In the data rows, zero lies at 7.5, halfway between 7 and 8.
Some points, one per row:
[8,9,8,9,6,10,7,8,3,9,6,9,9,7,5,5,10,8,7,5,5,7,8,7]
[10,15,13,6,1,0,8,7,1,9,9,8,8,7,8,6,3,8,13,9,13,3,12,4]
[6,9,8,7,6,6,9,7,7,7,8,8,6,7,9,8,5,10,8,8,11,7,7,7]
[6,7,7,8,8,7,8,8,9,6,8,7,7,7,9,9,6,8,10,8,7,8,6,7]
[7,7,10,10,7,8,14,7,7,6,7,6,4,5,9,10,3,11,5,8,11,9,6,8]
[9,10,9,7,6,4,2,10,5,7,9,7,11,8,9,7,11,7,9,5,0,4,8,7]
[12,9,9,4,2,5,6,7,10,12,9,10,10,7,4,4,8,6,12,15,14,7,10,10]
[9,8,8,6,7,4,6,6,8,8,9,8,7,8,9,8,7,7,9,9,9,6,8,7]
[6,7,6,6,7,6,9,5,12,8,10,8,3,7,10,10,4,8,9,12,12,6,8,8]
[5,6,8,5,9,9,7,6,7,7,9,7,6,5,8,8,7,7,8,6,3,9,6,4]
[7,7,7,8,8,5,8,9,7,7,5,8,6,8,11,10,5,8,8,8,8,6,7,8]
10 more points follow, each with its number after it:
[0,9,11,14,8,14,15,10,0,3,2,12,7,1,8,6,8,14,3,0,3,10,5,0] 0
[7,8,9,8,7,8,9,8,7,7,8,8,7,7,8,8,8,9,7,7,8,9,7,8] 1
[7,6,8,8,8,10,7,8,11,8,5,8,7,9,6,10,10,7,6,8,5,9,7,10] 2
[10,7,7,3,9,14,4,3,10,11,9,8,8,6,5,6,9,6,11,9,4,9,6,5] 3
[6,4,3,11,10,8,5,7,10,10,8,7,7,8,6,7,6,7,4,11,8,10,6,11] 4
[7,6,6,12,10,12,7,8,9,8,4,8,10,8,4,5,10,7,3,6,3,11,6,10] 5
[6,7,7,8,7,7,9,8,8,7,8,8,6,6,10,8,6,8,8,7,10,8,8,6] 6
[5,7,7,4,9,12,9,7,11,8,7,5,6,7,7,5,7,8,5,8,10,11,7,8] 7
[4,6,9,3,6,7,8,4,10,8,9,5,6,6,5,5,5,1,11,10,12,10,9,4] 8
[10,5,5,10,12,11,5,10,9,8,5,8,11,11,5,6,11,6,3,6,5,8,7,13] 9
Which of these numbered points is nearest to each point below by angle, seen from the average point of the first points? Its number follows each.
[5,5,8,11,8,10,11,9,9,3,5,9,7,7,7,8,7,9,3,6,8,10,6,9] > 1
[8,6,6,7,8,9,8,7,11,9,8,7,8,10,5,8,7,7,7,9,10,8,8,10] > 4
[6,7,8,6,4,6,7,10,6,7,8,9,8,8,9,9,11,7,8,6,7,6,8,7] > 2
[7,7,8,5,7,10,9,6,11,8,8,7,6,7,9,9,5,8,7,11,11,10,7,7] > 7
[2,13,9,10,8,6,5,9,8,7,7,9,7,9,7,13,7,11,5,5,5,7,6,10] > 2
[9,4,4,4,13,12,4,6,14,12,8,6,10,11,3,4,11,6,7,15,6,10,7,13] > 4
[11,7,9,3,9,10,4,2,8,12,8,8,9,7,5,3,9,7,7,11,8,10,6,6] > 3
[7,11,10,9,5,6,7,10,2,7,7,9,10,7,8,7,9,9,8,5,7,5,8,8] > 0
[10,9,6,6,6,9,5,4,6,11,10,4,11,7,4,3,10,7,8,10,6,8,6,6] > 3
[7,6,6,9,8,13,9,7,8,8,6,9,8,8,4,6,9,8,5,8,5,9,9,10] > 5
[5,9,11,15,5,11,13,13,1,3,1,10,10,7,7,8,10,11,0,0,5,8,8,9] > 0
[9,8,8,7,6,6,8,7,6,7,8,8,7,9,8,8,6,9,8,10,11,7,9,9] > 4
[6,9,6,6,7,15,12,2,8,11,6,8,4,5,3,3,6,10,6,4,12,13,8,5] > 7
[7,4,7,9,11,15,7,9,9,6,8,6,9,8,4,7,12,9,2,4,3,10,5,10] > 5
[4,5,5,10,12,10,6,8,10,6,7,7,9,8,9,6,8,7,6,5,3,9,4,9] > 5
[1,3,8,9,12,8,8,6,10,5,7,5,3,3,12,13,7,9,5,2,3,8,6,0] > 6
[7,6,7,3,10,12,1,9,7,11,8,7,9,5,6,5,15,4,10,2,0,7,4,2] > 3
[4,4,6,9,12,11,9,7,10,5,5,8,7,6,8,9,7,7,4,5,6,9,4,7] > 5
[9,8,4,2,3,7,10,1,8,12,10,4,4,3,7,6,2,10,12,14,15,11,6,4] > 8
[2,6,7,5,11,9,8,7,6,5,8,7,5,3,8,8,7,7,11,6,4,9,1,2] > 0
